In the rows, 128 means zero.
The rows of M fall into several groups, and each row is roughly a mix of its group's hidden directions.
M, 96 rows:
[[169 170 115 170 131 125 131 128 119 123]
 [164 111 159 101 165 124 110 105 130 132]
 [133  80 172 105 144 131 123 131 127 147]
 [146 112 121 165  75 124 120 123 106 114]
 [100 133 145 121 160 121 170  90 132 132]
 [119 131 113 149 120 149 101  69 125 122]
 [123 106 156 132 127 111 118 141 161 179]
 [140 165 128 165 175 136 146 133 125 122]
 [ 90 104  95 105  94 139 115 142 115 125]
 [122  95 169 125 156 104 135 133 164 135]
 [118 168  89 145 142 115 152 160 126 127]
 [155 109 179 101 118 108 118 127 148 128]
 [134 184 111 136 111 112 139 147 136 158]
 [155 116 117 124  85 166 127 126 159 141]
 [148 133 164 101 120 152 122 115  96 162]
 [107 139  81  86 148 141 119 118 113 123]
 [ 86 133 115 136 111 122 130  94 153  91]
 [126 141 104 123 103 169 114 132  82 137]
 [134 129 118 111  82  78 130 131 148 138]
 [128 121  96 125  71 106 116 148 122 137]
 [137 110 127 113 107 166  82 153 136 140]
 [145 108 164  93 152 101 149 137 147 139]
 [112 122  93  92 144 151 109 108 105 103]
 [159 116 174  98 110 106 118 138 146 119]
 [109 139 119 124 157 153 132 135 121 186]
 [146 110 151 129  91 150 116 164 129 160]
 [105 127 138 125 146  90 144 145 178 135]
 [138 177 145  93 124 127 143 105 124 155]
 [120 130  99 124 160 101  98 130 159 159]
 [100 140  85 165 133 155 128 129 104 134]
 [126 117  94 176 128 112 123 156 145 104]
 [ 95 134 124  96 100 108 133 152 145 163]
 [155 124 143 172 162 106 134 131 154 112]
 [143 121 130  68 127 118 133 156 125 101]
 [122 155 114 170 140 125 133 172 146 147]
 [121 162 103 164 126 125 126  81 141 128]
 [ 90 133 103 137 112 123  87 137 130  91]
 [182 143 155 150 118 119 124 130 113 153]
 [152 126 144 143 130 173 114 130  84 143]
 [156 143 119 157 108  84 154 119 125 105]
 [129 118 165 107 178 123 124 130 107 151]
 [157 136 141 153 112  85 136 159 101 130]
 [118  83 161 114 132  98 129 138 159 140]
 [131 124 156 130 163 114  76 110 135 142]
 [115 154  94 106 182 128 123 124 134 127]
 [125 176  85 140 108 124 132 142 125 103]
 [112 144 108 187 114 145 125 108 124 141]
 [156  96 142 110  87  94 119 111 127 125]
 [127 132 152 119 180 112 154 128 100 150]
 [141 114 140 115 112  93 117 123 154  78]
 [130 138 131 161  84 109 163 153 121 138]
 [120 157  96 122 150 162 143 119  91 113]
 [144 113 128 130  74 159 113 137 155 135]
 [170 152 133 175 127 134 123 147 113 145]
 [153 154 135 169 147 123 143 129 123  86]
 [151 143 109 154 106 107 127 174 102 130]
 [123 115 105  96  98 158 119 140 101  95]
 [115 105 153 101 132 110 116 138 166 166]
 [145 114 170 154  97 120 154 141 145 147]
 [ 98 125 177 144 116  94 148 135 115 130]
 [109 102 157 111 111 148  82 122 148 122]
 [122 176  94 158 117 124 102 131 125 112]
 [128 129 156 156  89  85 143 128 128 110]
 [171 146  88 129 149 134 149 143 111 146]
 [112 148 110 124 177 137 126 133 134 171]
 [133 132 113  79 155 115 136  91 140 109]
 [154 121 157 105 108 109 153  96 158 120]
 [118 138  90 125 166 109 102 130 148 159]
 [136 138 171 144 174 147 136 138 134 152]
 [128 103  90 119  88 107  95 117 126 118]
 [130 135 115  97 141 108 123 117 139  69]
 [123 121 126 134 149 119 192 131 140 153]
 [113 111 123  71 130 106 111 122 155 115]
 [151 119 131 103 167 135  79 137 113 129]
 [159 162 128 172 157 117 139 129 143 117]
 [ 97 134  85 156 137 157 128 136  99 134]
 [128 110 169 124 164 103 141 119 164 125]
 [114 125 148 103 146 179 123 116  95 140]
 [110 117 180 120 159 108 123 137 104 143]
 [164 148 107 147 125 113 176 138 115 143]
 [155 126 162 126 159  93 120 142  96 137]
 [157 114 177 113 158 109 131 111 121 140]
 [110 118 113 105  81  94 126 146 143 147]
 [129 147 159 150 144 164 163 136 108 147]
 [156 120 117 104 141 170 145 102 151 151]
 [124 146 146 121 134 171 166 127  94 112]
 [128 158  92 114 123 115 169 159 129 112]
 [113  87 116 163 151 150 116 148 125 103]
 [126 146  99 155 103  94 124 127 128  86]
 [132 155  98 109 102 124 150 166 122 100]
 [146 121 170 129 116 113 109 179 130 135]
 [135 152  80 135 153 115 114 117 122  92]
 [119 158  82 136 122 131 158  94 135 115]
 [135 140  96 150 106 152 134 118  82 106]
 [118 126 144  83 115 155 152 121 107  94]
 [109  99 127 146 137 161 101  87 111 139]]

In each list below, three rows fit none of the groups, and each other row fits one group, some only roughly. Which are they? Name them in the order they come.
  * z_162: [142 124 145  74 108 106 112 156 127 139]
  * z_958: [113 128 133 164 106 139 105 109 125 178]
  * z_557: [168 109 136 128  88 128 107 112 160 116]
  * z_979: [139 101 161  92 135 125 104 167 118 125]
  * z_20: [103 143 114 160 134 149 125 129 102 175]
  * z_585: [121 125 159  79 140 118 140 128 153  96]
  * z_580: [111 138  91 112 156 161 141  95 145 124]
  * z_406: [151 160 151 128 114  93 116 167 145 123]
  * z_991: [105  95 116 130 158 155 138  89 115 144]
  * z_543: [167 171 120 123 102 115 126 106 103 132]
  * z_647: [114  84 157  95 137 156 117 112 115 126]
  * z_92: [164 129 106 147 108  95 126 104 131  91]

z_162; z_958; z_20
  * z_657: [114 144 115 162 119 135  94 173 108 133]
  * z_416: [138 168 108  98 139  96 150 136 143 104]
  * z_521: [111 129  92 137 112 106 127 111 173 100]
  * z_446: [141 138 125  97 102 129  91 162 122  96]
  * z_357: [ 80 150 122  96 133 147 138 147 132 155]
  * z_849: [122 163 113 141 125 168 123 150  98 157]
  * z_448: [114 149 131 114 153 171 159 126  99 147]
  * z_748: [131 135 133  99 177 107  87 121 130 127]
  * z_802: [125 124 103  97  79 149 138 145 103 121]
  * z_566: [ 88 109 105 146 156 149 162 132 134 140]
  * z_857: [124 151 150 144 134 126 137 167 143 176]
  * z_559: [151 107 127 154 142  91 130 112 156  92]
  * z_831: [130 145 145 110 116 158 118 141  91 172]
  * z_341: [ 92 159 103 145 150 106 154 134 105 117]
  * z_821: [134 159  99 151 136  92 157 138 101 120]

z_521; z_802; z_566
  * z_894: [123 166  84 108 132 124 109 135 118  94]
  * z_231: [108 128 144 117 114 148 176 115 105  93]
  * z_884: [126 156 109 145 100 135  93 165 113 109]
  * z_499: [118 124 125 132  97  87 131 132  92  91]
  * z_685: [144 143 178 151 156 122 151 139 149 115]
  * z_965: [ 98 101 125  96  83 140 126 136 137 151]
  * z_964: [116 101 151 126 178 153 128 107 130 105]
  * z_617: [118  96 150 157 133 142 120 166 112 160]
  * z_571: [120  94 163 130 157 127 145 151 122 165]
  * z_223: [109 108 128 143 164 138 160  94 133 157]
  * z_484: [129 127 100 155  90 110 122 171 127 145]
  * z_480: [133 113 149  86 153 121 104 167 116 123]
  * z_148: [131 167 143 132 150  98 153 125 165 144]
  * z_379: [134 117 161  98 118 117 138 122 149  77]

z_231; z_499; z_965
  * z_955: [133  99 163 108 105 152 115 104 161 133]
  * z_388: [152 125 122 142  74 147 143 153 137 150]
  * z_924: [121  93 151 100 145 162 118 102 103 118]
  * z_127: [ 93 139  97 124 135 152 115 109 103  91]
  * z_526: [146 137 146 138 109 138 120 159 108 180]
  * z_669: [109 112 163 146  77 127 125 122 154 122]
  * z_646: [157 137 176 146 132 114 140 161 105 131]
  * z_457: [135 119 140 101 140 104 106 128 125  71]
  * z_306: [145 167 123 110 130  92 129 100 157 107]
  * z_54: [108 123  82 105 116 148 116 119  97 153]

z_127; z_646; z_457
  * z_573: [128  81 115 153 103 121 109 166 125 125]
  * z_38: [130 136 151 122 165  97 149 112 170 116]
  * z_888: [133  91 145 120 150 112 118 109 179 130]
  * z_907: [160 122 133 106 182 129 137 127 108 151]
  * z_109: [110 134 132  89 115 153 131 153 133 174]
  * z_586: [126 124 135 177 167 140 130 162 143 133]
  * z_374: [133 131 136 138 166  93 112 134 174 144]
  * z_939: [120  80 122 101  92 128 108 122 110 112]
  * z_634: [105 127 142 128 173 124  96 104 140  96]
  * z_524: [120 146 114 129 175 109 153  94 146 142]
  * z_621: [112 100 120 147 115 169 142 155  94 138]
  * z_369: [141 141 110 108  96  82 133 103 144 109]

z_888; z_109; z_634
  * z_294: [114 149 162 105 146 155 137 133 120 172]
  * z_277: [137 142 156 181 113 121 145 156 145 126]
  * z_698: [151 114 153 111 145 158 148 120 136 174]
  * z_701: [112 105 134 135 179 134 150 106 131 159]
  * z_598: [102 132 124 154  73 115 131 130 147 104]
  * z_87: [149 144  92 173 137 108 110 120 127 105]
  * z_742: [106 128  94 142 153 140 156 167 106 140]
  * z_845: [107 122 149 106 138  80 148 137 154 105]
  * z_652: [140 143 173  96 152 121 145  96 140 129]
  * z_390: [113 111 151  92 123 164 165 115 109 128]
  * z_789: [102 128 124 130 123 107  99  98 142  79]
  * z_100: [156 144 165 130 121  90 117 106 160 133]
  * z_336: [139 128  97 155 130  98 133 117 147  80]
  * z_784: [147 110 155  98 125 108 176 140 147 133]
  * z_838: [131 114  93 137  93  85 124 132 145 104]

z_277; z_845; z_390
  * z_937: [154 152 104 138 166  92 150 123 112 118]
  * z_507: [151 140 106 191 126 114 117 128 122 124]
  * z_622: [127 148 112 154 121 159 114 166  98 153]
  * z_593: [104 102 131 130 174 142 136 113 144  91]
  * z_528: [ 93 130 127 128 136 104  83 134 110  93]
  * z_563: [111 156 110  83 109 146 132  99 106 126]
  * z_935: [110 141  85  97 157 132 127 157 108 116]
  * z_590: [112 135  86 128 142 144 118 128 110 179]
  * z_553: [119 117 171 160 152 152  97 140 137 133]
  * z_677: [137 137 122  84  81 117 125 103 109 138]
  * z_953: [102 151  79 138 104 122 131 160 134 138]
  * z_875: [ 98 141  93 138 101 139 102 102 147 104]
  * z_176: [122 135 118 118 176 100 110 133 166 147]
  * z_136: [120 134 101 141  83 158 113 153 120 155]

z_553; z_875; z_136
  * z_641: [126 163 163 110 156 146 144 126 126 165]
  * z_194: [110 130  71 103 121 142 113 119 103 137]
  * z_375: [136 135 118 134  81 102 122 161 131 163]
  * z_185: [113 141  80 163 138 111 103 151 128 131]
  * z_64: [123 150 126 155 162 101 155 157 140 153]
  * z_645: [176 123 151 142  98 112 159 133 131 146]
  * z_873: [ 96 139 135 123 177 127 156 134 107 152]
  * z_302: [122 170 114 156 155 108  98 105 137 137]
  * z_915: [140 112 161 117 137 103 171 125 155 151]
  * z_35: [132 136  85 131 127 170 118 137 114 165]
  * z_674: [109 125 143 119 159 131  84 159  97 131]
  * z_932: [142  90 154 136 110 118 101 133 125  84]

z_185; z_35; z_932
  * z_635: [159 116 157 162  89 126 134 152 130 111]
  * z_667: [ 98  74 126 113 116 148 112 147 112 133]
  * z_890: [156 149 122 127 139  95 141  95 149  92]
  * z_556: [111 153  88 117 171 125 114 154 115 129]
  * z_493: [105 115 127  61 132 133 124 121 136 140]
  * z_311: [134 132 103  83 101 135 147 138 120  90]
  * z_58: [122 160 152 166 138 168 145 125 116 145]
  * z_527: [114 145 129 158 169 121 155  88 130 120]
  * z_615: [131 161 137 184 115 111 119 137 142 145]
  * z_386: [125 170 107 150 138 168 127 146 104 143]
  * z_147: [159 169 111 139 127 108 142  98 134  97]

z_635; z_58; z_527
  * z_319: [136  82 135 137 126  86 126 124 155 104]
  * z_82: [156 129 131 182 126  95 114 135 145 115]
  * z_548: [120 143  95 125 113 165 140 142 110  86]
  * z_16: [154 132 110 160  94 138 111 157 100 143]
  * z_856: [111 121  91 116 147 146 125 170  93 123]
  * z_673: [105 131 103 149  88 123 114 119 153  90]
  * z_339: [110 114 135 122 101 177 134 138 139 167]
  * z_764: [121 151  72 133 152 116 144 107 135 144]
  * z_338: [106 154  97 156 160 123  91 130 118 133]
  * z_879: [176 111 155 123 112 141 134 149 125 163]
  * z_108: [140 128 133  76 157 109 109 102 140 112]
  * z_912: [ 95 123 125 105 155  96 130 140 171 136]
  * z_766: [122  78 163 132 126 150 126 145 112 154]

z_548; z_764; z_912
  * z_180: [171 144 131 166 140 118 117 137 129 166]
  * z_804: [148 134 134 181 132 132 161 116 120  98]
  * z_684: [126 102 163 164 139 125 142 149 137 166]
  * z_295: [113 101 138 102  83 143 132 128 111 163]
  * z_280: [115  99 113 115 110 109  97 130 146 174]
  * z_331: [106 173  82 118 113 113 140 127 140 121]
  * z_189: [131 147 103 140 175  97 108 129 156 128]
  * z_940: [185 122 155 134 140  95 126 134 114 133]
  * z_745: [ 94 124 138 116 163 117  82 127 115 106]
  * z_533: [ 79 125 135 137  91 146 152 117 152 133]
  * z_495: [106 113 104  92 168 136 140 152 106 135]
  * z_470: [146 119 141  92 168 124 135 124 101 162]
  * z_810: [146 152 130 178 166 111 126 136 145 135]
  * z_469: [169 133 147 164 131  89 131 142 147 133]
  * z_664: [109 140 125 157  98  95 161 111 136 101]

z_180; z_804; z_470
  * z_985: [144 111 135  99  78 145 145 127 128  96]
  * z_259: [115 112 128 122 104 136  84 111 159  94]
  * z_200: [137  86 124 131  91  86 117 137 143 120]
  * z_256: [128  95 138 142  95 109 105 135 148 170]
  * z_254: [107 109 109  80 127 110 106 129 154 152]
  * z_948: [ 85 136 101 161 158 152 127 113 134 135]
  * z_686: [ 81 106 130 117 138 119 133 161 160 146]
  * z_63: [ 89 138 130 141 142 118 124 173  90 134]
  * z_218: [170 146 100 145 175 126 121 127 125 119]
  * z_191: [150 165 158 133 141 136 173 126 126 106]

z_948; z_218; z_191
  * z_393: [113 136 117 117 116 176 149 124  86 145]
  * z_569: [121 148 106 162 161 119 144 121 152  92]
  * z_322: [124 145 129 133  82 103 114 155 132  90]
  * z_540: [153 137 109 135  77 131 113 140  95 146]
  * z_596: [112  83 146 132 129 122 143 118 160  90]
  * z_799: [ 86 138 122  74 123 140 134 118 131 147]
  * z_213: [135 144 106 119 168 134 164  88 135 118]
  * z_671: [144  99 160 144 137 163 109 149 104 150]
  * z_792: [134 119 141 113 102 120 138 164 106 177]
  * z_65: [119 123 145 179 120 139  82 124 121 143]
  * z_552: [124 136 108 145  92 120 156  95 158 103]
  * z_887: [185 129 122 146  93 113 139 144 129 132]
  * z_166: [120 112 184  94 121 137 151 136 143 129]
  * z_814: [130 108 147  96 155 149  78 122 131 130]

z_322; z_596; z_792
  * z_631: [122 124  95 156 139 131 108 130 117 183]
  * z_380: [139 125 129  87 154 109 169 157 138 130]
  * z_978: [136  88 178 137 121 131 126 151 127 154]
  * z_988: [131 143 125 140 121  96 159 116 109  78]
  * z_404: [182 116 145 107 153 146 113 129 129 149]
  * z_240: [146 140 166 126 171 138 167 119 124 130]
  * z_844: [ 82 120 160 111 163 139 145 119 122 145]
  * z_828: [132 138 119 149 147 103 180 134 103 106]
  * z_30: [148 151 132  95 118 113 138  76 122 110]
  * z_286: [171 117 133 137  93 140 110 165 128 146]
  * z_222: [122 109 105 151 101 151 108 162  96 141]
  * z_702: [116 153 155 103 140 161 132 134 113 172]
  * z_102: [118 102 119 122  76 144 120 122 103 158]

z_988; z_240; z_828
